Each row is where one point has got to under a steady rotation. How many ticks took it there?
The counts run from 0 to 718.
[-7 28 -12 18 13 7 28 -24 -13 -1 28 6 31 -31 -2 -7 52 -28 -9 11 10 -6 24 -13 -6 -5 -19 -10 3 -51 -29 -17 -3 -53 -7 38 -60 -4 57 -25 -13 -14]	650
[-17 20 -10 -15 -23 54 18 -2 -27 23 1 13 29 -26 -71 26 36 6 20 -14 -6 -16 -3 14 0 -22 31 24 -8 -6 28 8 13 10 -46 47 16 -11 35 -57 13 -2]	706
[22 10 -33 7 -36 -3 32 19 -5 24 16 54 37 -40 0 24 54 -2 -15 -2 22 25 -19 -15 14 18 39 14 31 11 -4 -14 12 8 -34 26 -26 -17 61 -31 24 27]	227
[2 -1 -21 -6 -4 11 29 14 -51 28 28 35 45 -9 -28 -12 38 15 -11 -8 18 -4 -14 7 10 0 11 30 37 -32 -53 -52 30 -1 -22 31 34 14 18 -26 -38 -8]	615
[-14 34 -4 6 -2 34 25 2 -1 31 -35 55 21 -16 -25 19 44 -35 -7 0 17 -6 27 -17 10 -18 7 60 20 -47 -26 -18 -10 -8 -13 30 2 49 19 -22 -31 -2]	466
[-11 0 0 -5 -24 -4 35 -28 -39 14 -5 51 47 -33 -26 7 60 -36 -6 -11 -5 28 29 4 -6 -25 -5 -15 -11 -51 -20 -57 5 -24 -22 24 4 1 -3 -14 -50 13]	126
[5 25 -44 5 -20 27 16 -8 -9 16 1 23 36 -16 -47 36 29 23 32 4 4 -6 -29 12 -26 4 -22 -15 30 -11 -34 9 33 19 -43 68 -21 -20 39 -24 26 9]	219
[-8 17 29 -2 -49 15 18 5 -42 17 -10 9 23 12 -11 -6 88 -1 -27 -3 3 9 -14 -14 37 -16 24 4 -10 10 -34 -3 17 -14 -9 52 23 -9 58 -14 -2 34]	511
[-9 22 -28 -2 4 21 28 -10 -6 38 -10 52 16 -32 -6 16 92 -41 -23 18 16 30 13 -30 1 -22 -13 14 -21 -28 -2 2 -16 -41 6 38 -18 7 5 -29 -32 -3]	386
[11 -7 -9 -5 -19 11 20 13 -51 39 13 51 39 -16 -36 -8 53 -7 -23 -14 22 5 -10 7 18 -3 31 44 19 -21 -18 -52 20 -6 -26 24 33 10 12 -38 -34 9]	616
[16 15 -28 11 -13 23 43 -22 -4 -14 -23 29 -17 -76 -37 38 37 -17 14 -22 -15 11 -2 9 -3 -26 12 0 -16 -4 16 12 -21 -15 -30 40 -24 -53 36 -23 0 14]	297
[3 51 -18 -4 23 32 63 -7 -4 -17 7 -2 -5 -59 -11 8 42 41 25 -7 1 7 -1 -23 0 3 13 -15 28 7 -51 -53 -25 -24 -20 37 -26 -15 3 -17 -1 29]	374
[-38 17 -30 -5 13 -20 32 -37 -20 5 -4 38 7 3 -29 -13 38 -5 12 24 -7 -31 28 6 10 -25 27 3 36 -40 -33 -33 23 0 -59 24 -41 39 46 -4 9 -16]	60
[-15 20 19 11 -32 18 16 -53 -17 13 -31 68 12 7 -27 7 28 -15 9 14 -27 -21 7 -4 -25 -35 41 43 35 -18 -15 -30 -41 -4 -43 38 -9 19 26 17 -26 18]	547
[-21 1 1 4 17 42 18 -27 -59 3 10 32 25 -40 -31 -26 32 -15 -11 -1 -36 -33 1 36 -8 -23 20 22 -4 -15 10 -50 -24 -49 -15 12 -6 8 4 -21 -42 -12]	276
[-30 5 21 -22 -36 10 46 -9 -31 10 3 8 -26 -15 -18 2 66 21 14 -9 -2 21 -1 -2 24 -18 45 -5 -10 18 11 -15 7 -18 -36 56 33 -30 27 -60 9 26]	26
[18 2 -39 -26 -5 11 38 -12 -17 -2 -32 43 43 -37 -36 33 29 -6 10 -21 -18 6 9 19 12 -54 29 -18 27 -15 -31 -48 -20 13 -47 28 22 -3 10 30 -15 15]	208
[-11 31 -20 10 -7 36 31 8 -11 -45 33 31 40 -53 -8 -16 49 -21 -24 18 7 -1 12 6 46 -10 30 39 -7 -15 -17 -34 -17 -11 -7 7 -46 3 55 -21 -1 -17]	576
[2 9 -9 11 -27 7 50 -58 10 -24 -21 41 9 -15 -27 17 35 -9 4 9 -22 -4 4 25 -3 -56 -18 -20 62 -2 -8 -45 -13 12 -35 43 -25 -6 12 30 -8 20]	553
[-1 11 -52 -28 -4 9 43 -10 -19 -8 -26 24 31 -18 -44 10 17 9 17 3 -27 4 4 -2 4 -51 18 -34 34 -15 -57 -50 -12 13 -48 21 21 0 17 10 0 19]	209
[-32 3 -6 -12 0 9 25 -36 -32 14 -11 27 -8 1 -26 0 24 -19 11 16 -35 -32 34 -3 -25 -34 21 1 30 -49 -23 -45 -22 -42 -49 35 1 20 31 -20 -34 -10]	545
[29 22 15 -1 -20 6 36 -32 -1 25 -25 24 19 -26 -45 39 64 7 0 -12 5 8 -11 0 -13 -8 23 -10 42 15 35 -13 19 -3 -27 67 -8 -6 28 -26 -18 51]	632
[-39 63 -26 -15 4 37 19 28 -31 -33 0 2 22 -3 -12 20 24 -17 -4 36 -12 -19 2 11 15 -32 32 -7 -5 -9 -68 -18 -15 -17 -15 35 -8 14 43 18 32 -7]	584
[-8 6 1 4 -36 -3 49 -66 5 -7 -39 63 9 -18 -24 16 42 -19 -12 11 -26 -2 8 21 8 -48 0 -12 38 3 29 -34 -13 -4 -19 46 -23 1 27 12 -11 20]	552
[2 20 14 14 -20 30 6 22 -54 -30 10 18 43 -58 -29 5 43 -25 -23 15 -19 -7 -8 14 2 8 16 -1 -31 -16 -24 -23 -8 -44 -4 29 -17 -13 62 -16 -12 7]	501
[-11 25 8 -7 -12 15 2 16 -31 25 38 23 47 -38 -9 29 52 -44 -7 34 11 15 17 -12 -22 14 38 0 -30 -28 15 -24 -1 -19 -13 46 -3 6 45 -43 19 6]	236
[26 18 -28 17 9 10 19 -18 14 17 20 17 7 -40 11 45 52 -47 -13 12 14 -9 2 8 -37 -16 -15 -8 12 -8 8 -8 -13 -41 9 68 -41 -38 38 -4 17 8]	648
[-35 40 5 27 -21 29 38 -39 -14 -16 -15 4 -15 -30 -4 3 47 -22 -4 -5 -16 -23 10 -5 37 -37 47 34 -24 3 -20 -48 -18 -8 -11 16 -16 -25 58 39 20 17]	172
[-18 -10 4 -19 -36 -9 51 -44 0 17 -36 32 -17 -12 -35 -9 56 -22 -11 20 -21 -15 21 0 -1 -46 14 -11 33 -26 40 -30 -8 -8 -26 46 -9 22 21 -19 -17 8]	551
[-23 24 -28 -15 -9 33 45 -24 -19 27 29 -28 7 -7 -20 19 34 -18 8 12 -23 -27 18 16 -1 -44 22 -19 4 0 5 -44 14 3 -14 61 31 -35 43 -9 32 -16]	439
[10 -14 -40 -28 18 3 35 49 -29 25 -6 32 17 -41 -26 -10 69 -2 -9 39 17 -6 -24 8 2 -7 18 -12 5 0 -26 11 28 -15 -28 31 -30 32 39 -40 28 11]	490
[-9 47 -2 -6 -31 43 15 -9 -27 49 -24 13 18 -13 -17 13 39 -6 -15 0 -6 -38 -19 6 15 -18 47 30 29 28 36 -21 -3 -18 -11 66 -4 0 25 -22 19 37]	362
[-18 -4 -28 -24 31 -15 58 -23 -26 51 18 26 -1 2 27 27 34 6 -6 -8 -11 -5 -12 1 -14 -12 7 -18 9 -3 -31 -19 34 -56 -18 58 -2 -25 22 -1 -15 -20]	529
[-23 19 -21 -25 22 15 56 15 -37 1 2 -1 2 -62 -21 32 31 9 9 -30 4 12 8 7 14 6 5 -18 -23 -25 -25 -34 35 -58 -19 44 9 -22 0 -50 -3 -1]	110
[12 21 -49 13 7 29 42 -21 -1 -28 -4 23 -14 -75 -20 45 24 -3 16 -18 -15 5 -2 2 -5 -19 -3 -17 2 5 -22 11 -17 -24 -29 49 -31 -53 29 3 3 12]	298
[14 40 -8 20 1 13 63 -40 0 -10 14 48 -5 -20 8 55 31 15 9 -15 3 14 -2 -31 -9 16 23 32 33 -13 -46 -4 -10 -19 -29 55 -13 -46 38 9 -22 -3]	38
[-9 18 -45 16 -4 20 -1 -12 -4 24 -39 44 3 -58 -69 17 65 -21 6 22 3 -18 -24 31 -17 2 17 24 3 2 14 -8 21 23 -12 38 -21 -1 6 -12 27 26]	482
[3 9 -14 -5 16 0 13 -25 -28 20 -1 48 -9 -17 -8 49 17 -45 11 -4 -6 -12 16 27 -39 -37 31 14 34 -19 -11 -54 -34 -34 -38 52 21 4 16 12 -5 16]	543
[-6 7 -28 11 -17 23 37 12 -27 52 -3 53 26 -17 -12 44 16 4 -13 -4 -7 -9 -50 31 -12 13 -11 31 9 6 -47 -21 30 -21 4 51 5 -23 12 6 -2 -17]	608
[4 61 27 15 -18 9 -9 4 -20 10 -7 22 30 -1 -8 48 62 -29 -21 -1 19 7 8 -5 8 8 47 22 8 -6 -2 -20 7 -13 -2 61 -9 21 50 11 -3 33]	242
[5 35 -15 21 22 55 -3 -21 -34 -2 8 43 14 -12 -36 9 34 -3 -1 8 -21 -35 -26 37 -17 -22 29 46 28 13 -24 -40 -31 -23 -17 42 0 -1 12 10 -20 6]	278
[2 -6 -18 4 6 -9 66 7 -11 -14 -5 0 -23 -56 -24 52 38 -11 13 19 -5 -1 14 31 -26 6 16 -4 12 -32 -37 -65 48 17 -6 53 19 0 24 10 21 -6]	334
[20 11 4 -7 -8 28 6 18 -43 20 -12 9 26 -36 -23 18 71 -33 -37 12 -23 -4 16 -24 6 -23 49 -10 -47 -17 -21 3 -7 -33 -10 48 16 5 61 -12 -15 14]	506
[-37 41 -7 -6 1 30 43 21 3 11 5 39 4 -16 1 45 10 -18 19 4 24 -1 4 20 -14 -10 -14 20 39 -18 -37 -52 -25 -29 11 62 9 6 -8 -29 19 -9]	459
